Look-ups in named tables: a row name and a column name give one cell, copied from the table.

Tori
         Nupanes     Seb  Tirufe  Ritesol    Lepu   Nugul  Vimudo
Nop        2.552   3.934  -0.038   -2.695   4.051   0.780   4.693
Defu      -4.316   5.908   3.665   -1.945  -1.776   3.466  -5.042
Pup       -1.835   1.019   1.751   -2.718  -0.534  -4.755   3.162
Zut        5.778   3.865  -5.172    5.060  -2.140  -5.724  -3.106
Sinuv      3.459  -3.472  -2.726    2.772   1.002  -4.913   3.715
Gosikes   -1.228  -2.950  -5.979    4.367   1.059   5.364  -5.650
Ves       -4.694   4.123  -2.925   -1.745   1.968  -1.309  -4.369
Guv       -0.681  -0.827  -0.909   -2.893  -5.752  -5.601  -5.731

Vimudo of Guv: -5.731
Nupanes of Ves: -4.694
Nupanes of Nop: 2.552
Nupanes of Sinuv: 3.459
Lepu of Sinuv: 1.002
Tirufe of Gosikes: -5.979
Lepu of Nop: 4.051
Vimudo of Sinuv: 3.715
Vimudo of Defu: -5.042
Tirufe of Pup: 1.751
Tirufe of Guv: -0.909
Seb of Zut: 3.865
Which row has the largest Tirufe? Defu

Tonive =
|  | Mafuri | Mupavas | Kegapun | Zili |
|---|---|---|---|---|
| Lesel | 0.0 | 0.5 | 0.4 | 0.3 |
| Durole | 0.9 | 0.6 | 0.1 | 0.5 |
| Bidom | 0.9 | 0.6 | 0.1 | 0.5 |

Kegapun of Bidom: 0.1
Mafuri of Bidom: 0.9
Zili of Bidom: 0.5
Mupavas of Lesel: 0.5
Mupavas of Durole: 0.6
Zili of Lesel: 0.3
Mupavas of Bidom: 0.6
Mafuri of Lesel: 0.0
Kegapun of Durole: 0.1
Zili of Durole: 0.5
Mafuri of Durole: 0.9
Kegapun of Lesel: 0.4

Kesagir:
|  | Pavevet | Rovidi | Tunibep | Goz | Diz | Fop | Gamonez | Sida | Zorer | Peg |
|---|---|---|---|---|---|---|---|---|---|---|
| Ligifep | 27916 | 33966 | 45885 | 59716 | 28014 | 44400 | 35486 | 27194 | 61390 | 37995 |
| Befelip | 35787 | 70251 | 25307 | 61782 | 34467 | 27983 | 68891 | 59612 | 28131 | 67611 |
| Zit | 63683 | 34591 | 67147 | 22066 | 67538 | 58565 | 29888 | 59610 | 30056 | 32360 |
| Gef | 65027 | 31551 | 67403 | 23098 | 67658 | 59288 | 27270 | 57921 | 33669 | 31297 |
| Pizif | 38856 | 72233 | 27340 | 58994 | 35919 | 28718 | 70688 | 64871 | 23287 | 69401 |
| Muva | 64269 | 34672 | 65650 | 21932 | 67699 | 59712 | 29121 | 60099 | 29553 | 32552 |
| Bilu | 32992 | 28335 | 49436 | 52965 | 35531 | 46991 | 31843 | 31807 | 57880 | 31941 |
| Pimo | 45205 | 76959 | 29815 | 54176 | 42556 | 21954 | 72175 | 82709 | 9967 | 72503 |
| Dibip | 31879 | 30764 | 48866 | 54606 | 33547 | 47206 | 32893 | 30928 | 61196 | 35483 |
| Nilizit | 64675 | 35057 | 66971 | 22223 | 67228 | 58985 | 28888 | 60343 | 31838 | 33313 |

What is the Sida of Dibip in Kesagir?
30928
What is the Gamonez of Nilizit in Kesagir?
28888
What is the Goz of Bilu in Kesagir?
52965
What is the Tunibep of Zit in Kesagir?
67147
What is the Goz of Ligifep in Kesagir?
59716
What is the Sida of Muva in Kesagir?
60099
What is the Gamonez of Ligifep in Kesagir?
35486
What is the Pavevet of Bilu in Kesagir?
32992
What is the Rovidi of Bilu in Kesagir?
28335
What is the Fop of Befelip in Kesagir?
27983
What is the Pavevet of Befelip in Kesagir?
35787
What is the Fop of Muva in Kesagir?
59712
What is the Zorer of Gef in Kesagir?
33669
What is the Pavevet of Zit in Kesagir?
63683
What is the Fop of Nilizit in Kesagir?
58985
What is the Fop of Gef in Kesagir?
59288
What is the Tunibep of Gef in Kesagir?
67403
What is the Pavevet of Ligifep in Kesagir?
27916
What is the Diz of Ligifep in Kesagir?
28014
What is the Goz of Zit in Kesagir?
22066

